In the data rows, 128 means zero.
Some points, each followed by its number:
134 114 098 111 055 139 112 156 103 112 126 154 139 137 212 094 143 091 129 134 163 151 142 139 117 142 181 159 150 163 108 158 0
162 139 109 181 141 118 086 159 058 100 082 133 100 174 152 096 104 103 172 151 111 116 160 047 098 106 145 120 115 155 157 093 1
143 127 141 138 160 123 083 142 092 086 075 126 116 142 161 125 102 087 135 142 144 105 150 079 106 131 167 119 120 154 120 122 2
113 160 183 159 170 145 163 137 113 156 088 137 086 151 094 149 143 192 141 102 078 107 143 133 130 092 115 108 131 149 127 089 3
144 126 144 100 108 138 139 168 159 106 143 110 139 145 087 147 095 143 121 133 170 144 162 158 144 158 128 104 123 110 163 134 4
067 100 131 149 205 115 147 088 115 095 149 111 062 194 118 169 113 133 166 166 132 095 161 099 126 155 154 099 104 084 126 140 5
113 121 066 131 171 147 159 097 088 201 077 104 068 097 145 099 139 110 108 141 137 092 098 083 092 073 115 112 092 116 119 079 6
131 149 153 211 094 126 142 170 147 161 072 094 155 157 092 133 112 168 087 067 118 117 165 159 127 144 116 131 110 154 142 121 7
180 127 153 142 154 095 090 136 145 101 121 097 141 077 105 168 115 144 121 134 089 097 092 109 143 105 114 136 069 168 090 110 8
150 141 138 134 116 087 078 122 134 094 128 136 113 086 137 146 139 141 112 144 136 083 128 080 167 126 102 152 164 126 110 124 9
105 122 128 124 175 115 111 136 133 159 146 153 096 104 113 139 184 093 134 166 080 106 097 136 098 093 123 111 093 133 140 100 10
107 119 107 081 131 091 109 188 138 118 150 173 138 096 149 162 151 127 182 138 165 113 108 197 123 123 120 120 183 133 171 121 11
108 116 126 117 137 100 110 116 095 135 082 087 167 131 149 092 127 125 077 105 096 145 128 147 066 153 154 127 077 130 145 166 12
118 147 108 140 162 157 139 136 176 191 182 169 098 097 087 101 203 093 074 116 100 131 050 097 163 075 108 126 164 088 085 120 13
117 135 157 108 133 132 124 144 126 070 188 161 127 130 148 123 124 062 106 133 127 176 126 128 184 161 148 176 161 072 141 140 14
123 148 094 090 078 175 130 063 077 170 124 154 206 155 179 074 161 148 068 068 079 173 146 170 129 162 097 115 153 079 182 134 15
117 139 107 124 149 114 171 122 138 126 144 180 083 077 106 127 147 125 152 122 087 097 109 096 125 131 133 138 162 130 155 066 16
187 145 163 179 103 126 153 129 080 151 122 174 080 121 134 121 146 132 120 064 138 099 127 086 110 135 139 162 124 153 066 127 17
159 104 154 141 058 127 137 157 149 136 137 093 177 086 107 136 084 146 100 150 129 171 085 136 170 179 113 161 056 153 071 148 18
100 115 126 143 123 129 150 160 142 105 149 122 107 142 104 111 133 165 169 155 137 110 153 162 140 138 085 102 152 160 127 169 19
118 165 114 165 151 115 136 131 127 098 092 106 088 126 125 098 120 096 127 137 068 130 067 097 062 142 164 150 118 128 200 040 20
165 116 138 145 145 149 184 117 160 155 128 109 129 135 122 174 135 170 113 137 151 110 130 084 157 123 091 122 084 123 062 164 21
102 114 124 156 136 115 141 133 182 091 141 164 077 102 113 126 149 119 165 176 131 121 139 110 174 108 148 128 123 144 112 132 22
New points follow, each followed by the numbers of its three nearest points above, nearest first.
134 149 097 094 180 104 151 169 105 182 154 145 109 175 063 162 142 133 195 158 106 105 069 150 104 081 132 146 143 173 097 079 10 16 3
116 135 109 070 158 121 128 103 149 144 157 166 140 145 117 108 163 056 113 141 092 196 113 135 131 120 111 145 140 078 132 135 14 10 13
107 164 132 137 156 168 163 084 116 180 105 139 127 153 128 140 112 139 134 116 096 169 136 091 087 135 119 132 174 153 118 063 3 16 20
120 118 079 175 139 135 164 145 069 168 084 074 107 112 130 121 195 105 164 152 183 105 089 089 136 095 104 096 103 104 124 086 6 10 21
128 129 075 093 205 097 134 182 135 181 183 157 090 168 104 158 124 130 189 162 105 075 075 157 091 074 108 167 124 172 145 090 10 16 11
141 080 103 211 166 153 176 104 144 108 110 088 114 165 106 138 163 166 099 126 103 145 096 089 128 134 143 099 077 067 069 232 21 5 12
146 149 154 166 137 160 154 099 149 189 092 081 108 127 073 139 142 138 120 108 094 114 129 099 132 107 125 109 111 114 149 109 3 7 21
118 136 106 161 120 130 104 127 148 127 105 101 103 127 124 091 139 098 163 121 088 137 104 119 075 103 142 153 125 105 204 051 20 16 10
118 114 097 183 217 173 098 136 156 134 108 125 092 164 168 086 145 122 139 143 172 172 125 174 143 154 104 115 126 052 132 173 19 5 4
133 123 163 084 132 104 121 124 163 149 123 130 149 149 136 151 150 146 134 136 115 156 040 128 129 069 144 175 124 101 121 146 10 8 9
093 155 095 120 108 120 156 075 118 046 110 086 147 154 166 135 141 157 141 117 230 094 199 165 109 148 119 085 225 150 168 156 19 4 11
123 169 148 171 122 148 158 163 161 169 097 071 082 104 065 125 130 145 147 129 137 113 158 118 138 098 110 123 089 139 128 076 3 7 22
153 147 154 130 082 146 122 147 133 127 131 135 108 079 140 157 155 118 145 117 089 089 111 086 170 131 100 178 168 114 137 125 9 16 22
124 133 084 161 163 098 162 118 044 148 128 048 088 127 133 132 159 104 147 147 126 092 108 119 087 109 117 111 098 137 149 071 6 10 20
132 121 117 109 126 128 110 147 155 085 166 152 141 119 156 157 130 103 133 140 144 110 098 165 116 139 118 161 163 112 179 142 11 14 4
130 145 164 126 180 169 158 095 170 158 149 166 097 141 110 156 087 100 189 144 094 117 069 139 043 124 174 194 156 141 109 082 16 10 20
107 160 108 131 129 126 134 147 133 142 149 163 090 091 083 115 177 095 164 142 117 092 119 126 155 113 109 144 146 172 197 081 16 10 22
102 122 108 113 115 121 114 094 136 194 115 133 094 135 125 093 227 121 116 128 132 137 176 123 109 145 104 097 137 197 150 102 10 19 16
170 145 130 180 145 121 132 153 151 142 113 110 119 103 095 185 107 135 157 192 120 079 094 106 124 114 130 147 080 118 083 143 8 21 22
111 141 121 103 114 127 064 125 112 111 129 145 194 125 153 073 123 086 147 112 136 164 142 138 135 150 154 164 135 118 132 174 0 14 12
130 123 100 126 172 164 159 165 146 198 099 148 111 150 108 124 155 103 139 116 108 175 101 136 167 109 190 151 137 119 157 140 10 16 22
188 086 097 115 170 090 144 172 138 125 112 143 098 152 088 172 148 137 152 125 149 049 141 144 102 157 119 094 129 184 142 127 19 4 11
084 149 144 101 086 116 122 059 095 062 103 142 223 115 158 154 097 097 112 089 121 138 154 137 089 140 117 104 136 108 119 117 12 2 15
055 062 057 059 179 128 064 068 060 032 150 104 110 237 184 139 084 107 162 170 201 159 149 190 086 144 160 074 119 076 184 110 5 2 4
151 161 136 100 105 133 111 112 123 126 161 139 176 043 174 142 159 129 139 117 129 144 097 135 147 149 126 193 149 164 141 134 9 0 11
163 098 116 168 085 169 129 163 128 173 080 123 149 135 142 065 174 167 095 050 120 135 191 152 165 131 128 134 138 141 150 165 7 12 0
089 156 141 126 118 173 119 089 149 161 119 154 136 118 183 104 134 132 119 097 113 190 166 129 152 152 096 118 163 134 146 156 15 19 14
